Which row each row swaps with, under one turn or mirror
gif: [ -9   2 -10  -2   0  21  23   1 -15 -26   7   7 -27  10   7 -55  -8  19
  22]
fuf: [-29  33   9  10  12  46   3  13  -7  -3  33 -12 -17  36 -28  21 -46   9
  -4]
naseg: [-13  19 -23 -15  17  27 -18  19 -17 -36  -6  33   6  34   5  27  -9 -11
 -23]
ketu: [-16  39   5   9  -9   8  24  54   3 -32 -10  35 -23  18  -2  17  -5 -15
   0]
Deka: [ -1  31  26  19  15 -15  28   8 -46 -14 -28  10 -23 -19 -30  23 -40  10
   3]
Tanek: [-40   5  20   2 -29 -12  13 -27 -29  15  -6 -14 -17  17   3  12 -14  45
 -28]
fafad: [  5  14  -5  -8 -16  25   4  44 -42  10 -13  55 -11  20  -8  18 -30   7
 -20]
Mokid: [-28  14  20 -10 -22 -18   1 -11 -16  17 -16   5 -25   2  13  -2  20  36
 -30]
garod: [-33  -1   4  14 -16 -11   9  61 -29 -38  -8  -7 -43  10  43 -16 -26   3
 -11]
sep: [ -6  33  -2  -5 -38  50  22  33   0  10   4  15 -17  -4  -1  12 -20  10
  -1]
vob: [-38  14   5 -13   2 -27   6 -20 -49  31 -17 -19 -35  15  20  11 -21  40
  -8]
lurok: [-15 -11  12   6  -8   0  -2  46 -33 -28   5 -30 -33  19  31 -42 -34   4
  -4]
Femen: [-33 -12  -4   0 -29  -9   1  48 -33 -15 -11 -12 -44  22  39 -30 -28   3
   7]
nop: [-11  43 -11 -20  22  -7  -3  -3 -22   0  17  18 -14  53  -5 -13 -31  21
  33]
lof: [-10  32 -14  37  -2 -16  -1  39 -31 -40   5 -16  -9   3 -38  33 -39  29
   6]
bifed: [-14  12  -5  14  25  16 -24  29 -52 -34 -13 -20 -33 -24   3  30 -33 -30
 -11]
sab: [ 13  17 -10  -7  21  28  -1 -13 -24 -61   7  11   9  18   4   7 -24   6
 -11]
lunu: [-32  27 -17  -5  20 -44  -7   6 -34   4  12 -11   3  25 -23 -14 -56  10
  15]
Sovuk: [ -7  15  -7   4  45   3  -9   3 -53 -35  -7 -22 -25  -5  -2  37 -59 -12
 -16]
danug: [  3  18 -14  -7 -11 -46   9  27 -38  -5  -3 -11 -40  -9 -29  24 -33  17
  27]
tobet: [  5  17 -27 -13  19  -9 -18  18 -10 -36  16  18   6  27   2  47 -13  12
 -22]
roke: [-13   7 -14  18 -38  18  -3  30 -18 -23  -5 -23 -33  43  36 -32 -14  15
  -7]
babeg: [ -5  55   0  32  -3  22 -25  22 -55  12  11 -33 -34  -1   3   1  -7 -10
 -10]
vavod: [-39  45  -8  14 -15  37 -21  23 -16  16   1 -14   1   2  -1 -18 -12 -25
 -23]
rava: [-29   1  21 -17  -9 -10   9 -22 -12  14  -4 -41 -32  15  -9  -1  -8  40
 -17]
Bez: [-18  26 -11 -13  43  -7  -9  25 -53 -22  10  -2 -26 -10  28  44 -14 -18
 -17]
padi: [-16  12 -10  -7  20  -5 -45  38 -61   1 -12   7 -26  10 -36   3 -11  -7
  18]
Modu: [ -8  33 -41  -3   9 -23  -7  24 -57 -11 -24 -40 -22   3  12  -1   8  20
 -20]
Sele: [-26  -2  11   6 -36  21   4  39 -27 -30 -15 -27 -22  10  34 -38 -19  11
  -9]
Luv: [-36  10  25  -5 -10 -14  19 -29 -25  -8 -20   8 -15   3   1   9 -12  50
 -29]
sufu: [-20  18  -3 -14  36   2 -22  14 -43   0 -13 -15 -31  -3   2  60 -26 -16
 -22]
Mineg: [ 15   1 -16  -4  11  30 -14  19 -14 -46  -6  12   8  44  -2  14 -43   5
  -7]
vatut: [-26  30 -16  29  -9  21 -21  14  12   6 -21  -4 -13  24  -8 -11   6 -29
  -3]
Mef: [-22  17  -9  29  37 -29   8  10 -38  28  -7  -5  -5  21  -8   4 -62  10
  14]
gadi: [-20  38 -42  25  24 -35 -16  41 -35 -21  11  18 -36  18  -4   3 -32  -8
   7]
nef: [-21  40 -26 -23  16  33  31   2  -9 -11  -4 -21  -9  30  29 -15 -33  33
 -13]
nulub: [-40   8  26 -21  -2 -15  -1 -16 -25  18   3  -4 -11  20   6   8   8  40
 -34]
Pon: [-31   4  24  11  -8 -15  19 -32 -29  12  11 -26 -12   8   2  18   7  25
 -22]
baleb: [-18 -14  -2  -2 -16   2   2  65 -36   7   1 -15 -23  27  34 -30 -17  21
  -6]
ralum: [-18  53 -10  22  13  41  -5 -24 -14   0  -5  22 -20  -8 -16  -1 -31   8
 -18]
tezaf: [-14  -3  13  15 -11 -16  22  39 -23 -20   8 -19 -41  16  38 -32 -46  23
  -4]
Rovo: [-50   7  19 -20  -6 -39  16  -5 -35   7  -4 -17 -18  17  12  15 -12  48
 -13]
Puz: [ -5  -5   3   2  15  31 -12  -5  -8   2  -8  34 -48 -20 -18 -10 -27  -6
 -12]
Kop: [-42  39  -2 -21  11  39  -2  29  -9  -3 -27  29 -20 -16  -6  15 -24   7
  19]
seb: [-22 -18   0   0  -6   0  12  42 -32 -17   2  -2 -24  20  42 -40 -17  -7
  20]
roz: [  6  15  -5 -11  35  33 -19  12 -33 -27 -13 -11 -26 -27  18  22 -50 -14
 -12]
vir: [-28  11 -44  18 -14  -6  12  33 -24 -30  -1 -46 -31  10  -8   7 -51   1
  23]
pipu: [-19  14 -12 -15  23  12   0   1  -9 -34   8  36  14  38 -11  36 -27  17
  -6]
bozu: [ -8  -4 -16  30  15 -25  -1  37 -16  -6  39  22 -40  16 -14  27 -32   8
 -22]
bosu: [-42  23 -35 -13 -16  26   6   2 -32  28 -25  14   9   0  -7  22  -6  27
  -2]
Besi: [ -4  22   2  -4  -6 -14   6   7 -14 -26  -3 -21 -67   9 -34  32 -51 -15
  -4]
Neza: [-32  21  -7  20  11 -21  23  15 -49  18  34 -19 -36  -9   9  14  16  22
 -16]

Swapped with roke: vob
Swapped with Sele: Rovo
Swapped with fafad: Besi
Swapped with rava: baleb
Swapped with ralum: gadi
Swapped with sep: danug
Swapped with Neza: gif

